Which row each row swaps with, under one turn or mirror:
The rows were stretched afterwards, more along some directions than others.
miliv: -9	-4	21	-14	7	-4	14	17	-14	-7	-15	-2	11	-23	43	12
Kobu: -20	10	7	1	13	17	32	2	-11	-2	6	6	-7	-46	-2	15
Giren: -17	-3	18	-3	25	1	24	10	-11	-7	-8	9	29	-5	38	29
nimar: -13	2	16	4	15	-15	28	6	-22	-13	-3	-6	16	-16	19	18
bebe: -26	-16	23	-17	19	-5	48	1	-21	-16	10	39	5	-16	-20	-37
vite: -13	-4	11	-15	23	13	19	13	-2	1	-8	23	21	3	43	38
mitat: -7	-6	-9	12	-26	-15	34	-18	1	-16	0	-4	-6	-33	-35	-19
tos: -12	3	5	6	8	-21	25	-1	-18	-13	-1	-15	11	-18	6	12
Nuti: -37	16	-6	-17	36	-17	21	-3	3	-18	-6	-1	-10	-38	-29	6
keraz: -17	-9	-7	8	-23	-11	31	-23	3	-18	7	4	-13	-39	-45	-19
Vini: -29	-28	29	-8	-3	10	45	16	-14	-20	8	30	29	-24	16	-3
kar: 8	-5	12	-4	-7	-18	23	8	-4	-4	2	1	-3	-37	20	-13
mogof: -15	-36	12	0	-19	5	11	-4	-3	-22	-11	30	40	-30	31	-8
faled: -13	-29	12	8	-34	-5	19	-8	-2	-25	-7	24	25	-41	22	-9
penut: -5	-8	-6	16	-20	-22	30	-9	-8	-17	0	-17	8	-23	-15	-8
Dalod: -12	-6	18	5	-27	-13	32	-12	-9	-19	-1	11	-15	-31	0	-22
zum: -12	-3	-9	11	-22	-11	39	-16	2	-21	-2	0	-7	-37	-33	-19
nop: -10	-45	9	-3	-5	11	5	6	-8	-10	-5	27	42	-9	36	6
dav: -10	-1	-10	11	-22	-20	34	-17	3	-17	-1	-9	-7	-33	-38	-14
Dugu: -47	8	6	-4	30	-20	36	-6	-7	-34	2	11	-9	-58	-41	-7
Rin: -31	-35	31	5	-2	2	49	9	-16	-34	5	32	26	-37	6	-17
boram: -22	5	13	-6	23	1	35	0	-13	1	13	13	-4	6	-7	9
bam: -10	-5	34	-16	15	-6	34	9	-11	-13	-8	20	6	-27	19	-23
Gim: -37	-25	15	9	-3	-18	44	-4	-19	-41	11	17	7	-54	-30	-23
zav: -20	-4	17	7	-20	-16	31	-13	-2	-21	-5	8	-8	-25	-6	-20
pav: 4	5	12	-8	8	-14	26	11	1	-5	-1	5	-5	-32	20	-2
das: -42	13	-4	-12	31	-20	25	-5	4	-22	-3	0	-12	-50	-41	4
Bisa: -38	-48	18	-7	10	-4	32	10	-11	-25	21	34	11	-22	-18	-17
pum: -40	13	-1	-16	36	-19	22	-2	3	-19	-4	0	-9	-46	-33	6
rutop: -12	-10	-14	10	-25	-14	32	-21	3	-21	0	1	-3	-32	-37	-21
bag: -38	17	-5	-13	34	-18	20	-1	7	-19	-8	-3	-2	-42	-20	14
laz: -24	-40	9	-3	-13	-19	-5	4	-3	-17	-3	-2	24	-31	28	11
Feli: -26	11	-1	-19	28	-23	14	0	4	-10	-3	-8	-14	-31	-22	7
pakup: -5	-5	22	-17	10	5	19	13	-13	-8	-18	15	11	-15	41	-4
vas: -18	22	17	-9	32	-6	31	9	-2	1	5	5	2	-16	4	14
Tevu: -32	-33	25	13	-11	-16	43	2	-23	-41	10	19	21	-51	-10	-20
filak: -18	-2	33	-18	22	6	39	12	-19	-14	-4	32	5	-17	15	-20
Meva: -15	3	11	6	13	-20	28	2	-21	-17	-3	-7	12	-19	5	5
kodap: -21	-18	13	-1	11	14	39	8	-6	-13	11	28	-9	-35	-16	-7
Tib: -33	-42	10	0	-11	-19	1	2	4	-26	-5	7	21	-32	13	2
Gune: -34	-33	17	13	-8	-17	40	-2	-21	-42	9	20	18	-50	-22	-26
kipe: -16	-45	-3	-11	16	13	10	5	-17	2	3	21	28	2	9	8
timil: -14	10	5	-2	14	14	25	1	-14	3	3	5	-14	-47	2	12
Vabo: -10	-33	9	1	-3	14	8	-3	-5	-6	-9	19	30	-24	27	9

timil pairs with -> kar
Bisa pairs with -> boram
Vabo pairs with -> bam
Kobu pairs with -> pav

